Each row is where one point has got to under a steady rotation. How many steps took it there?
The counts run from 0 to 393.
[105  80 129 166 132  69 143 125 154 190 136 131 162 106 136 155  86 116
 107 162 102 121 176 119 167 145 139 143 172 183 148 133 130 144 158 107
 166 130 133 189 103 140 164 111 137 149 116 140 139 130 109  85 103 125
 122 131 166 100 112 109 166 102 143 131 173 115 112 149 111 112 150 139
 132  99 104 125 114]
133
[101 126 141 181 131  95 151 125 126 200 129 143 161 103 122 134 118 163
 119 159 111  94 138 127 168 134 125 123 125 153 150 120 137 137 150 117
 118 120 136 191 131 139 150 160 100 109 155 140 124  96 126 122  56  98
 149 102 149 118 111  58 147 100 141 149 156 125 106 184 137 142 134 133
 122 119  77 102 115]
123
[125  73 127 142 140  85 154 102 116 178 162 111 133  86 147 195 112 127
  95 127 100  95 180  86 137 136 162 159 120 188 133 145 159 137 154  77
 107 111 127 153 143 140 138 126 145 129 140  99 144 105 156  62 111 152
 129 121 118 155 129 105 135 119 161 130 151 129  97 168 114 140 114 126
 140 152  98  93  91]
171
[128  76 126 159 124 108 150  65 119 176 145 110 136 107 147 169  66 133
 130 155  81  64 182  64 153 128 142 149 112 155 143 111 166 116 129 121
 142 151  87 148 152 151 106 141 150 161 132 109 126 122 110  75 124 133
 122 128 127 108  98 131 122 126 145 131 163 129 107 160 104 138 119 119
 106 147  95 131 110]
225
[109 138 120 155 122  94 153  98 119 196 130 135 143  52 121 163 123 121
 139 171 127  64 111 111 174 118 142 159 152 139 145 166 122 143 126 108
 141 131 109 184 162 158 129  95 141 116 120 111 145 109 157 108  93 145
 141 148 104 112 102  75 119 112 137 109 144 118  85 142 109 154 128 121
  97 115 115 121  92]
51
[111  87 145 153 120  66 144  77 127 195 142 111 157 101 111 130  79 163
 120 173 104  79 165 139 166 129 134 122 135 143 140 136 131 147 152 118
 176 150 111 184 134 144 105 138 144 105 139 145 131 109 100 105 111 105
 162 129 162 120  96  86 155  85  97 137 154 157 100 149 120 153 141 141
  97 125  90 127 100]
163
[131  69  85 155 126  99 176 107 151 176 125 114 134  85 113 189 104 116
 128 175 114 107 176  88 151 118 161 149 159 173 156 140 137 144 116  89
 151 150 101 178 153 151 136 119 146 143 106 100 123 133 122  99 101 136
 118 130 140 100 119 103 128 120 161 145 141  98 134 151  71 134 120 141
 145 136 112 145  78]
282
[122  52 132 170 146  77 151 140 127 196 160 120 148 102 149 151  99 131
 111 117 119 122 185 108 125 136 180 138 136 168 130 150 138 106 150  89
 130 119 122 168 128 136 168 151 157 139 131  98 113  86 105  86 105 134
 157 126 135 144 106  95 139 114 132 132 164 138  86 171 107 129 112 144
 121 141  96 104  86]
173
[109 131 150 171 133  66 162  53 114 205 155 112 149 111 110 140  76 137
 122 127 118  64 135 105 165 118 124 155  98 116 139 147 137 135 178 110
 144 149 100 166 136 143 121 165 147 129 137 129 142  97 121 141 104 139
 144 140 111  90 101 105 129  94 126 137 156 127  76 136 135 134 115 135
  90 140 114  97 115]
11
[119 101 103 159 159 101 149 103 115 209 135 127 111  95 132 191  95 124
 141 160  86  70 181  82 149 130 127 134 139 146 157 134 138 149 172 116
 140 131  87 146 170 153 164 130 148 129 147 136 159 151 125 110 104 148
 136 112 107  82 105 112 131 124 145 127 182 112 106 169 123 130 155 139
  84 115 107 128 128]
243
[125  85 137 164 131 108 143  79 129 191 151 115 151 108 154 160  79 134
 138 138  95  64 180  87 158 134 155 145 118 154 155 109 134 105 126 133
 151 148  83 143 147 164 120 136 135 158 139  95 119 116 120  84  98 127
 130 117 105 107 101 123 133 122 144 137 183 141  82 170 117 121 130 135
  95 140  95 133 102]
224
[ 87  84 127 168 141  99 155 126 137 171 131 159 139  66 137 183 138 106
 112 124 100  81 176 108 143 134 141 165 153 185 167 163 146 128 145  76
 113 121 136 151 135 165 163 121 129 134 145 107 151 124 156  80 102 149
 133 135 138 153  93 111 141 138 133 115 151 107  71 154 129 134 127 126
 113 131 113 105 103]
340
[ 82 133 159 188 123  89 162 122 131 221 156 133 161  68 128 134 101 127
 145 150 107  90 129 132 170 118 142 144 138 167 164 139  92 104 144 101
 126 148 134 171 130 142 152 130 124 130 135 100 115 109 113  98  99 151
 144 144 126 124 105  61 156  99 104 137 149 122  90 131 129 117 139 119
  99 110 114  90 108]
329
[ 95  90  87 170 146 104 169 123 156 192 127 135 106 119 125 184 130 132
 116 160  90  89 177  56 163 151 111 149 150 180 148 109 167 139 153  92
 141 139 109 163 149 138 164 146 112 158 121 140 145 144 115 104  85 141
 124 133 150 114 107 112 133 103 158 148 142 125 130 165 134 126 137 134
 130 138 104 127 126]
59
[114  87 114 171 123  73 176 114 157 199 142  99 152 104 137 148  74 108
  90 134 103 139 186 105 170 134 139 133 139 179 135 118 159 142 170 106
 161 147 126 178 129 151 148 133 129 153 117 117 137 123 113  90 108 116
 114 128 155 106 124 123 135  85 166 150 165 124 111 163 110 128 134 138
 142 129 113 132 132]
378
[ 83  80 143 185 137  72 163 108 146 174 152 140 153 115 105 156  97 138
 116 145  99 107 173 138 152 111 145 160 158 166 146 139 118 135 172  97
 148 159 131 190 113 138 137 158 157 116 114  95 114 102 104 119 113 144
 162 152 160 136  90  96 148 105 121 148 138 107 105 129 116 129 125 128
 126 157 116  95  92]
344
[ 99 110 124 149 126  93 148  99 138 181 138 136 151  85 121 156 106 140
 145 216  79  81 150 128 176 149 131 149 161 173 155 138 127 131 117 110
 153 129 118 190 132 125 119  91 122 133 117 145 121 122 116  81  98 127
 130 139 152 103 124  81 167 100 113 121 156 136 124 148 119 137 143 113
 119 111  85 128  84]
315
[ 85 149 119 168 136  93 167 119 134 219 147 137 117  88 115 153 105 143
 139 169  93  69 152 108 154 133 108 137 127 166 176 121 117 137 170  88
 125 145 124 153 146 103 155 142 122 134 147 141 146 141 111 109  91 142
 124 150 130 115 109  74 149 114  99 144 160 110 114 158 147 123 149 119
 110 118 114  89 125]
104
[111 127 127 174 125  71 152 114 128 192 150 135 156 108 114 136 115 149
  98 164 125 113 146 131 170 145 126 134 127 165 129 138 129 152 170  95
 124 113 141 188 127 116 158 158 117 110 139 154 142  92 119 124  64 112
 142 123 146 114 118  60 138  87 140 141 159 125 123 175 134 142 135 137
 135 120  79  92 109]
122
[ 89  88 117 179 149 104 135 117 136 203 149 156 154  68 143 171 110  92
 125 128  98  99 170 109 145 121 154 154 167 166 141 160 139 135 150 112
 140 127 115 196 135 170 162  87 143 116 136  87 142 131 150  94 106 145
 137 125 138 127 116 122 151 106 140 131 173 123  72 146 108 126 137 112
 111 117 112 107  92]
189
[107 136 124 186 128 106 145 121 112 208 127 146 137 101 139 148 100 146
 152 171 106  70 127 103 162 132 124 123 133 138 148 128 119 132 146 123
 123 135 107 170 138 135 157 147 112 119 150 153 130 121 124 109  59 122
 135 116 134  91  89  58 146 103 140 134 164 112 103 171 146 134 155 110
  83  97  81 106 124]
274
[160  85 109 165 138  95 140 106 117 189 136 123 139  98 129 177 114 128
 132 171 111  61 143 103 145 155 167 142 134 143 128 171 145 106 116 108
 125 126 102 199 151 137 137 120 148 150 126 125 114  91 123  92  94 134
 146 133 121 108 105  88 123 115 131 108 147 134 120 153 104 152 119 138
 106 157  71 126  60]
35
[104  98 159 170 116 109 143  91 112 174 145 134 171 116 147 177  90 144
 136 174  80  83 180 111 166 125 134 158 138 162 156 121 129 130 139 119
 136 144  93 141 141 160 130 158 119 126 148 115 144 131 118  85  78 114
 122  98 119 111  91 110 152 139 147 146 175 100  99 182 128 121 139 130
  89 118  84 134 130]
319
[106  99 157 173 109  96 164 109 119 153 143 119 151  98 127 187 148 118
 115 143 124 100 152  96 191 116 149 194 147 173 125 156 136 115 121  73
 108 134 121 168 138 180 130 153 121 142 115  87 146  95 144  82  96 152
 128 136  99 143 103  98 116 123 153 137 131  94  92 162 110 140 123 142
 112 141 103 118 110]
96
[ 95 125 112 145 143  92 180  75 137 212 158 124 111 106 131 151  91 150
 143 148  98  37 141  88 136 130 116 141 108 152 197 115 130 121 151 107
 130 137  98 143 150 111 136 145 140 146 136 122 121 122 118 122 119 144
 138 161 109 108 109  84 127 114 121 133 157 137 103 143 129 116 125 114
  98 128 120  98 100]
255
[ 88  85 106 170 140  88 170 143 156 202 133 143 138  89 139 169 104 110
 127 148 108 101 163  81 160 139 132 152 181 179 170 124 119 124 133 103
 154 138 122 171 122 156 159 108 130 164 109 119 123 143 113  84  90 136
 124 150 137 110 104 113 147 113 152 135 164 119 100 141  98  98 135 123
 122 105 118 130 116]
284
[ 74 107 149 182 129  96 121 135 117 201 144 138 155  98 142 155 109 117
 133 162  81 100 152  93 171 135 136 161 150 163 126 143 153 130 143  94
 118 133 106 188 134 132 143 149  98 154 140 137 138 118 103  74  80 136
 119 122 167 117 112 123 153  96 129 138 163  99  96 175 124 123 130 120
 123 114  88 121 145]
135
[138  73 116 182 150  81 151 136 120 164 143 143 142 125 139 171 125 130
 115 139 120 101 165 106 150 146 153 149 152 164 138 156 139 128 152  94
 136 119 134 186 112 142 186 151 134 143 124 147 130  79 125  92  70 123
 151 129 144 122 104  79 153 122 166 128 146 125 116 177 125 120 140 143
 120 126  75 116  90]
78
[118 116  90 185 154 104 173 120 125 199 121 158 110  76 125 162 121 123
 141 162 110  56 135 115 138 123 140 134 138 137 167 151 131 137 153 109
 118 130 125 199 152 131 162 112 132 113 155 124 127 127 143 143  85 144
 139 140 127 100 110  54 124 110 128 135 153 111 121 139 122 137 135  98
 120 131 105  91  73]
49
[111  76 141 163 143  67 158  72 134 151 147 135 145 119 106 165  97 126
 130 163  86  56 179 111 137 139 136 161 147 163 185 147 121 131 146 104
 137 141 109 149 118 144 127 141 158 154 118 122 131 119 107  94 119 142
 150 154 129 108 102 121 173 140 123 120 156 115 105 135 116 125 134 148
  93 135 104 137  83]
300
[ 93 123 130 167 144 105 168  85 138 208 141 137 134  88 131 144 101 148
 109 154  79  57 178 124 146 130 104 123  97 172 184 105 154 142 165 102
 116 133 131 131 148 124 122 147 112 115 179 122 141 132 130 127  97 115
 118 118 133 120 119  88 142 117 114 149 171 122  92 160 142 129 125 114
 113 118 110 103 113]
350
[102 123 110 165 156 107 156 101 112 228 124 144 120  69 140 148 118 119
 117 140  92  35 157 108 127 127 122 122 105 146 166 151 155 148 160 107
 118 126 119 153 166 130 143 115 134 104 179 121 153 128 154 124  96 134
 123 126 123 113 111  85 129 105 126 132 169 129  88 149 133 147 123 110
 116 131 105  89 103]
200
[135 110 128 153 112  78 192  74 122 180 144  95 133 108 125 159  63 142
 126 167 103  69 161 118 159 118 142 126 116 160 176 109 114 142 154 102
 157 174 117 147 132 119 122 151 155 138 128 114 125 131 103  87 106 120
 121 151 115  97 103  55 106 116 137 148 153 109 136 156  97 123 129 130
 115 124  97 116 103]
87
[127 106 110 153 122  77 174  99 130 196 152 105 121 108 139 135 101 139
  89 145  91  94 166 111 151 142 142 129  94 174 127 123 168 143 166  94
 126 129 144 171 122  91 149 135 128 151 143 150 137 104 129  82 104 117
 110 149 150 121 117  60 139  93 134 148 144 133 130 159 138 136 129 108
 146 151  76  78 104]
366
[132 100 131 170 132 101 163 105 148 146 130 123 153 110 100 177 150 140
 100 179 101  67 162 122 158 149 142 157 124 178 149 151 157 126 149  94
 115 115 123 187 143 139 133 143 124 121 140 119 127  92 136 125  90 129
 136 135 115 106 133 103 139 114 129 130 152 112 120 167 135 163 128 153
 121 170  78 126  52]
110
[ 88  85 122 170 130  81 156  63 126 180 161 131 130 127 118 157  80 155
 128 150  91 104 154  83 159 125 130 172 144 136 117 136 160 143 140 103
 156 161  90 206 125 119 132 145 135 143 102 132 135 104 116 118 100 127
 152 144 160 108  93 101 146 103 150 145 123 135 118 144 107 137 117 103
 141 149  99 106 107]
25
[110 103 114 172 131  95 161  84 168 188 132 124 171  83 109 149 104 134
 103 154 112  90 168 140 160 124 138 130 143 156 157 122 145 135 149 123
 175 146 121 202 154 176 120 108 130  98 141  95 118 120 131 150 110 120
 140 123 149 121 123  97 138  82 127 145 165 139  93 143 113 153 133 133
 129 152 110 115  70]
389
[136  66 132 151 140  76 157 117 123 185 168 111 134 104 144 174 120 120
  90 108 125 114 179  98 130 144 165 149 131 188 134 149 142 122 158  80
 116 106 132 161 124 138 165 143 159 131 134 103 133  86 129  84 114 148
 142 130 124 142 125  90 139 116 154 138 154 136  93 169 106 124 118 151
 135 143 103  93  93]
172
[110 112 137 198 131  77 178  75 117 160 133 145 134 116 125 155 103 127
 110 134 106  82 153 104 171 114 106 161 126 148 139 136 129 136 188  98
 142 156 130 162 100 145 159 165 139 136 127 125 158 121 132 107  82 135
 145 147 138 119  73  81 140 123 141 143 144 102 113 155 138 125 147 116
  98 132  99  83 124]
289
[ 99  75 130 204 136  89 187 112 159 165 137 132 133 114 111 160 101 134
 109 141  91  98 173 104 151 116 137 154 144 177 163 125 127 111 148  87
 136 172 117 187 118 135 137 153 144 152 115  83 100 112 102 114 123 130
 132 152 145 124 103  98 116 115 134 157 138  97 124 140 103 117 120 127
 137 166 105 113  80]
99
[124 120 133 161 127 109 155  87 132 179 156 122 159  89 126 179 107 147
 146 174  99  62 150 109 188 148 132 157 151 157 149 136  98  96 136 108
 163 143  93 179 154 174 130 119 149 128 114  83 141 117 128  97 107 159
 140 132  85 110 111  94 133 113 114 121 158 122 102 150 136 139 159 138
  75 150 117 122  83]
53
